Named turns come first, each shown by rows before and after it. Which turns, in which order, take the first row of each pair that follows to the second? Write the first one first, as in the answered first pair.
turn Biso:
[  8.1 -10.0 -20.8   1.7  -4.6  17.9  -8.0   0.9  11.3   3.5   0.5  10.8
   6.4   3.5   0.4 -13.6 -17.7  14.0   5.1  -6.4   7.3 -15.9  -0.9   2.7
   4.4  -4.0   2.2  -1.7 -10.2   5.4 -13.0] => [ 12.4  -2.3  -7.6  -0.9  -0.3  13.1 -14.9  -1.8  12.1   0.6 -20.1   5.8
  -4.4 -11.1  -5.6 -18.0  -1.3  12.2  -2.1   2.5  -1.6 -12.7   0.8  -1.0
  13.6   3.9  10.0  -7.9   8.4  -1.8  -9.4]
[ 13.7  23.4   6.2 -11.9   7.7 -12.3   2.5   6.8   6.9  -3.9  -4.9   1.1
   0.0   2.7   1.5   6.1   1.6 -15.3  -0.8  14.0   4.6   3.2  13.8   1.8
  -4.4 -20.4   9.6 -14.7  10.4   7.8   7.5] => [  8.2   7.9  -6.0  -5.6   2.1  -2.3  12.4   7.0   4.5  -2.3   9.7   9.9
  12.9   6.4  11.3   8.8 -12.5 -11.9   6.4   2.4  11.9  -1.1   8.0   0.3
  -6.2 -23.8   2.4  -8.0  -7.0  14.5  -1.3]
[-11.1  -2.5   9.9   2.9  -6.6  -0.1   1.5  -2.9 -11.2   3.7   5.1   6.8
  28.6  -9.5  13.7  20.1  -5.6   0.1  28.4  -9.5  20.3  -6.1  10.2  12.8
  -1.6  -4.4 -15.2  11.9 -17.9  -0.4  -1.2] => [ -9.6   3.3  20.0   4.0  -3.5  -3.3  -5.2  -8.6  -9.3   3.4 -21.5   3.0
  18.6 -33.4   8.2  12.8  10.2   5.2  25.4  -0.8  12.8 -10.0   7.0   5.8
  11.4   7.9  -8.4   4.9   6.6  -9.0   1.2]
[ -2.8   9.7  -3.6 -17.8  14.5   5.0  -5.6   8.8  19.6  -7.3 -24.4  -9.8
  -8.5  11.0  -6.2 -11.9   4.8 -32.7  -9.2  13.0 -14.6 -24.4   2.1  -8.3
  -0.8   2.0  18.2 -29.8  -7.6   9.0   6.2] => [ -6.4   0.9 -19.6 -16.1  11.7  12.6   2.5  14.9  18.0  -6.7  -1.2  -5.9
   5.9  24.8   1.0  -6.1 -11.4 -33.6  -3.2   6.1  -7.4 -23.9   0.7  -5.0
 -10.3  -8.7  12.9 -24.7 -30.2  17.8   1.2]
turn bofo:
[ -3.1 -12.7 -27.5 -10.7  12.8   8.3  -9.4   0.8  -4.2  -3.9   5.7  -2.6
  -4.1   9.2 -19.6 -12.2  -0.9   2.2  -1.4   1.2  -4.1  -8.5  -0.1   2.4
 -10.5 -17.5  14.2  -6.8  -3.1   9.6  -8.8] => [ -5.2 -13.8 -30.8  -9.6   8.2   9.4   1.0   3.2  -2.6   0.0   8.4  -1.7
   6.5   9.9  -9.3 -10.6  -8.7   5.2   2.4  -2.6   4.0  -9.6  -4.2   5.4
  -5.0 -14.1  10.1  -8.0 -11.0  16.0  -9.2]
[ -1.3  -8.6  -4.1  18.5 -12.3   5.0   8.3  -1.0  -2.4   3.9   3.5   2.7
   1.0  -5.7  16.2  10.1 -16.3  -1.9   2.3  -4.4   4.9   8.4  -4.1  -8.0
  -2.2   0.2 -17.3  13.9   1.1  -6.7 -14.2] => [  6.0  -1.6   4.3  15.9 -17.4   5.0   4.9   1.2   2.1   5.5  -4.8   1.8
   1.6  -4.1  16.4   4.2 -15.9   1.7  -3.2  -4.3   6.4   5.5  -3.2 -11.7
   2.3   2.9 -14.5  14.3   2.7 -10.6 -16.6]
[ 17.3 -10.1  -5.7   1.8  12.1  13.4 -10.7  14.1  -1.8 -15.2 -14.9  22.8
  -0.8 -17.1 -24.8  -8.1  -4.6  24.1   2.0  -2.2   2.1  -9.6  -6.2 -16.0
  -8.0  -5.0   6.2   3.3  12.9 -21.3 -14.8] => [  6.6 -18.5 -17.8   0.1  18.5  11.0 -10.5  10.7  -7.7 -14.1  -2.8  22.9
  -3.7 -13.3 -26.8  -3.2  -5.8  16.0   6.7  -7.2   1.6  -8.3  -9.7 -13.1
 -19.2 -15.2  -1.3   8.7  11.5 -18.2 -10.4]
turn lopo:
[ 14.8 -15.7 -16.7  -6.3  -7.9  -5.8   4.1  -3.7   4.6 -11.7  28.0  19.3
  -9.7 -12.7   6.0   4.3 -19.1  -1.9  15.4  -9.9 -10.6   1.4 -11.9 -20.5
  -0.4  12.1 -10.3  15.8 -19.7  -4.3 -15.8] => [ 11.8  -7.3   0.5  -1.5 -13.9 -10.2   8.8  -8.6  11.2 -10.0  17.3  22.2
  -4.6 -25.6  15.1   7.8 -13.3  -3.3  19.9 -12.4 -12.7   3.2 -11.5 -18.7
  13.3  25.6 -11.0  12.3 -15.4  -9.0  -7.9]
[ -7.6  -9.6  15.6   8.9 -21.1  -2.6  23.8  -8.0  14.7   6.4  -4.9  12.4
  15.5  -6.2  18.9   4.1 -14.1   8.8  15.0  -7.4  12.8  -0.3  -5.2   5.6
   3.9   3.3 -16.2  -3.9  -2.9  11.1   8.3] => [ -9.9 -22.6  -6.2   5.3  -9.7   8.5  18.6   2.2  11.0   3.2   9.8  11.6
  12.5   8.8   6.2  -5.7 -19.5  10.9  13.4  -5.2  13.6  -6.3  -3.7   0.2
  -7.4 -14.4 -14.3  -1.8 -15.3  17.4   0.1]
[-21.9  -9.2  12.4  -5.8 -37.2   5.3  21.3  -1.3   7.4  39.9  21.5   1.8
  16.2  -9.7  -4.5  -5.0 -32.9   3.8  -5.1   7.1  -6.0  23.2  -7.7  -2.7
 -15.0  -3.9 -21.7   8.4  16.9  -8.9 -22.4] => [-30.1 -11.1   6.1  -1.1 -33.5   8.0  27.6  -6.4   8.8  40.2   9.7   0.9
  17.7 -24.4  -6.9  -1.8 -27.3   1.5   7.4   7.9  -3.6  12.7 -12.2   0.3
  -4.8   3.4 -17.4   0.2  24.7   3.2 -17.6]
[  9.1  -1.2  -3.1   1.5  -1.5   0.3 -11.8   9.5  -2.6  -0.4  10.6  10.6
  -0.6   5.4  -1.7  -7.8  -3.1   9.4 -13.9   3.5  -4.8   4.7   2.9  -9.6
 -10.3  -9.0   1.9   2.6  -2.9 -12.0 -13.9] => [  5.0   9.1  12.3   7.5  -2.3  -2.1   1.0  -2.5   2.0   4.2 -14.5  11.9
   3.6 -18.1   3.4  -0.5  -0.9  10.2  -0.3   6.0  -3.3   1.4   2.0  -6.3
  11.4  10.5   1.6  -7.5  12.5  -8.3  -6.4]

Between the rows of a pair lie 2 to 3 turns.
[  4.9  23.9  12.8  -9.2   7.1   1.1  -6.0   1.7   3.7  -0.4 -19.3 -14.8
 -12.7  -4.3 -19.0   2.2  13.5   0.8  -3.9  13.0   1.1  -5.0   0.9   9.7
   9.0  10.1  17.1 -14.9  16.9   2.5  13.3] => [ -1.3   0.5 -19.7 -11.5   7.2  21.5  -1.6  10.7  -0.9   1.7  20.7  -4.2
  -1.6  21.1 -16.4  -5.5 -10.2   6.1   2.1   1.5  12.1 -10.6  -5.2   3.3
  -8.6 -11.0   1.7  -5.3 -13.1  19.5  -8.0]
lopo then Biso
[  0.9 -10.8 -32.1  -9.8  20.4   0.4 -11.8  18.1  -3.5   2.0  32.0   0.7
   2.9  27.3  -8.1  -4.8  -7.6 -11.3   4.6   0.9  -2.7 -10.3   8.1   0.5
 -21.5 -26.3  12.3 -12.3 -12.4  12.6   4.4] => [ -6.0   1.0 -14.6  -4.4  17.9   6.1   5.4   5.0   6.4   8.5 -15.0   4.6
  14.0 -13.2   0.8   4.4   0.9  -7.9  25.5   0.7   4.2 -25.4   7.4  10.7
  18.7   3.1  21.3 -34.8   7.6  31.0  13.5]
lopo then lopo then bofo
[ 10.3 -13.4 -13.1   2.3   4.0  13.2  -7.1  10.9   7.7   9.9   3.2  -5.3
   4.6  -5.8   0.7 -11.5  -2.6  21.8   1.9  -0.3   7.7 -10.4  -3.3 -14.4
   3.0  -3.2   7.6   5.0  -3.3 -12.1 -25.7] => [ 15.3 -10.8  -5.1   0.8  -0.7   9.0  -8.4  10.9   8.3  11.5   7.6  -4.5
   4.6  -0.5   3.9 -13.6  -3.9  23.0  -5.4  -0.6   6.1  -5.9  -1.9 -16.8
  -0.3   0.2   5.3   9.0  -0.9 -19.1 -24.0]
lopo then lopo then lopo
[ -0.2  -1.8  -9.8  -5.2  13.0   2.9  -6.9   3.3   0.4  -1.3 -10.9   0.3
 -15.8 -10.3 -13.6 -17.7  12.0   7.5  -3.5   8.9  -2.0  -9.3  -1.6 -14.2
   4.4  -0.7  10.1  -6.0  19.3  -6.0 -10.6] => [  3.9  14.7  -3.5 -10.6   8.1 -11.5 -13.1  12.5  -4.7   0.0   8.9  -7.0
 -12.3  23.1  -4.9  -3.2   7.2  -9.3 -11.4  11.1  -3.8   4.9   7.0   1.4
 -12.5  -6.1   8.1  -2.2   0.7  -6.6   5.3]
lopo then lopo then Biso
[  5.8  16.0  10.1 -15.9  -3.3  -3.1 -22.9  10.9  24.0  -1.3 -21.0 -16.2
  15.6  16.2 -24.7 -10.2  13.4 -15.1  -9.9  25.6   9.2  -2.2  12.8  11.7
  -8.9  15.6  20.5 -41.0  -2.4  20.2  20.0] => [  9.8  20.7  16.9 -15.0  -7.5  -7.0 -23.9  15.1  26.5  -1.3 -20.5 -16.3
  15.8  18.5 -16.6  -7.9  15.0 -12.0 -14.8  25.6   7.8   3.2  15.7   8.5
 -11.6  17.5  16.8 -38.4  -0.6  12.3  21.6]
lopo then lopo
[ 19.7  15.3  42.8  -6.2  21.3   8.8 -21.2 -15.8   0.3  -5.0 -11.4   6.5
  -6.0  -2.9 -25.8   7.8  22.1  -1.2 -29.9  21.2 -15.7   5.5   8.5 -10.9
  13.2 -11.0  10.5  -2.5  22.5  -9.2  19.2] => [ -5.8 -11.8  -6.7  -9.1  29.9  32.2  -4.5  -5.0  -5.9  -3.8  19.0   8.0
  16.1  15.7 -23.5  18.1  -1.9  -6.8   0.1   7.4   3.9 -15.1   3.3   5.0
   6.4 -32.9   8.9 -14.1 -15.5  39.6  16.8]
Biso then lopo then lopo
[-10.7 -18.9 -29.0 -11.9  22.4   0.2  -3.6   3.0  -1.5  -5.9  12.3 -13.3
 -22.5   5.3 -34.1  -7.8   6.8  -4.4   2.2  -1.8  -8.4 -11.0  -7.1  -1.8
 -18.8 -16.2  -1.4  -0.6  -0.3   8.3  -1.7] => [-17.3 -10.2  -3.6   1.1   4.3  -3.0  21.4 -14.6   6.8   2.2 -21.2  -6.9
 -13.3 -36.0 -13.2   3.5  11.7  -3.6  18.9  -6.6  -4.8 -14.6 -11.5   1.7
  15.4  13.1  -8.8  -6.3  16.9   8.4   6.2]
Biso then lopo then lopo
[-10.3  -7.8  19.9  13.1 -12.9 -10.9  10.1 -11.4  -2.7  12.4  12.8  -7.2
  12.8   6.7  18.0  21.1   0.4 -20.6  11.1  -5.3  -4.5  -6.6  -6.2   8.0
   7.5   1.7  -6.3  13.7  -1.5  -0.2  13.4] => [ -1.8 -16.9  -1.3   5.6 -11.1   7.5   2.1   5.3   1.2  13.8  27.6  -2.5
  16.3  24.6   9.4   6.7  -9.5  -5.6   2.5  -6.7   0.9 -18.7  -3.8   2.1
   3.1 -10.2   2.9  11.5 -19.4  14.5  -6.7]
lopo then bofo then lopo
[ 25.2 -17.9  11.0 -10.1   3.3  -7.0 -22.3 -10.1 -20.4 -15.1  -3.5  14.2
 -42.5 -16.8 -32.5  -6.0  17.1 -10.9 -28.6  11.7 -21.3   4.0   5.2   7.3
 -12.6 -26.5   5.1   6.2  24.3 -30.4   9.2] => [ 17.3  -0.3  40.8   7.2 -22.9 -13.7  10.8 -22.9 -15.9  -5.8 -19.8  20.6
 -14.1 -34.1  13.4  25.0   9.9 -22.3  -5.4  -5.5 -11.2  11.2   8.5  31.4
  15.0   6.1  -6.3   3.4  18.1 -21.7  27.6]
Biso then lopo
[  4.9 -15.4   4.8  -7.0  19.0  21.6  24.7 -15.0 -33.3   0.9  37.0 -22.5
 -16.1   5.3   1.6  -0.2 -37.7   0.8  -4.8 -13.6  11.5  19.2 -17.8   2.8
 -29.3 -34.0 -36.3  28.7 -16.5  -7.2  -2.8] => [-14.0 -26.1  -5.6  -7.7  29.3  34.6  35.8 -24.6 -32.5   1.1  12.6 -19.1
 -11.0 -25.6  -9.4  -0.4 -29.8  -2.0  26.7 -13.8  17.7  -1.2 -23.0   8.6
  -8.5 -30.1 -25.2   9.8  -2.8  23.8   1.1]
lopo then lopo
[ -4.5 -10.8  -0.6  -7.2  -8.4 -21.4 -10.0 -25.9  -4.7  -7.3 -20.9   5.5
   3.2 -33.1   7.4 -16.1  18.2  -9.8  14.2  14.1  -3.8  19.0 -10.1  -8.1
  -8.0  11.3 -23.6   9.3  18.5 -22.1  12.5] => [-12.8 -15.3 -13.1  -8.3  -4.3 -21.4  -7.1 -23.6 -12.4  -5.6   9.3   3.8
  10.9  -3.9  10.9  -3.4  10.5 -22.9  18.0   6.9   1.9  24.2  -9.5   2.9
 -28.3  -5.3 -32.3  12.8  -3.9  -9.0  18.3]
bofo then Biso then Biso
[ -4.6  -8.2  18.3  10.0 -13.6 -14.7   4.9  -7.6 -13.5  -3.5  -0.5   3.7
 -18.2 -11.1   7.6   7.5   6.0 -11.4  -5.9  -0.8 -13.6  23.5  -1.6 -11.2
 -20.7  -2.2 -18.9  20.9  11.7 -36.0   6.5] => [ -7.6 -11.8  12.1  13.4 -19.5  -6.8  15.0  -5.5 -12.1  -1.2  17.2   7.8
  -3.2   4.7  23.1  19.5  -9.1 -12.2   3.3 -12.0  -0.6  23.3  -2.7  -2.7
 -19.9  -4.9 -22.7  23.3 -13.6 -23.6   8.6]
Biso then bofo
[-10.0  16.8   5.9  11.8   1.5   7.0  -8.2  -4.6  -6.3 -17.6 -20.8  -1.8
 -24.8 -16.9  -9.0  -9.8  10.3 -10.8  13.4   6.4  -5.9  -6.3   4.7   6.3
  -1.7  -0.6  -6.5 -13.4   7.9  -6.1   6.9] => [ -9.3   1.1 -17.6  14.6  -3.0  16.4  -9.5   8.7  -7.8 -16.7   8.6   0.7
 -22.0   4.6  -9.4 -14.5  -5.6  -5.6  12.6   1.6  -2.1  -4.7   1.4  -0.4
 -19.2 -17.8 -13.4  -5.2 -13.3  -2.6  -6.9]
lopo then Biso
[ -1.2   8.8  26.0  -0.5   4.2 -13.8  -9.5  10.2   2.6 -10.1  12.0  -6.3
  16.0  33.4   6.1  -8.4  -9.7 -15.2  -5.6  -9.6   3.3  -5.5   6.3  14.7
  -5.4 -22.1   0.1   4.5  -8.1   7.7 -12.8] => [ -5.1 -11.5   8.7   1.7  14.2   3.5 -10.3   8.5   7.9 -15.4  -5.3   1.3
   5.1   5.2 -14.3 -30.9  -5.4   3.9  -1.3  -5.8  -3.9 -19.9  -6.4  -3.0
   2.1 -20.7   6.0   2.4  11.1   8.7 -33.6]
Biso then Biso then lopo
[ -6.6   4.9  -6.1  15.5   0.1   1.4   9.8 -20.4 -24.3 -15.0  10.8  -5.0
   3.1   2.7  17.5  18.8  -8.2  -6.0   2.4 -19.1   3.0  15.0 -13.8 -17.9
 -14.2  -5.1 -42.8  11.9   0.6 -30.4   3.3] => [ -9.8  -1.8 -18.2  15.3  -2.2  15.8  13.5 -15.8 -15.9 -10.1  10.4   6.4
  24.4   7.1  25.9  13.1 -18.9   5.0  12.9 -26.8  14.1  -0.2 -16.1 -14.9
   0.3   1.4 -33.6   4.0 -15.1  -6.5  -9.3]
lopo then lopo then bofo
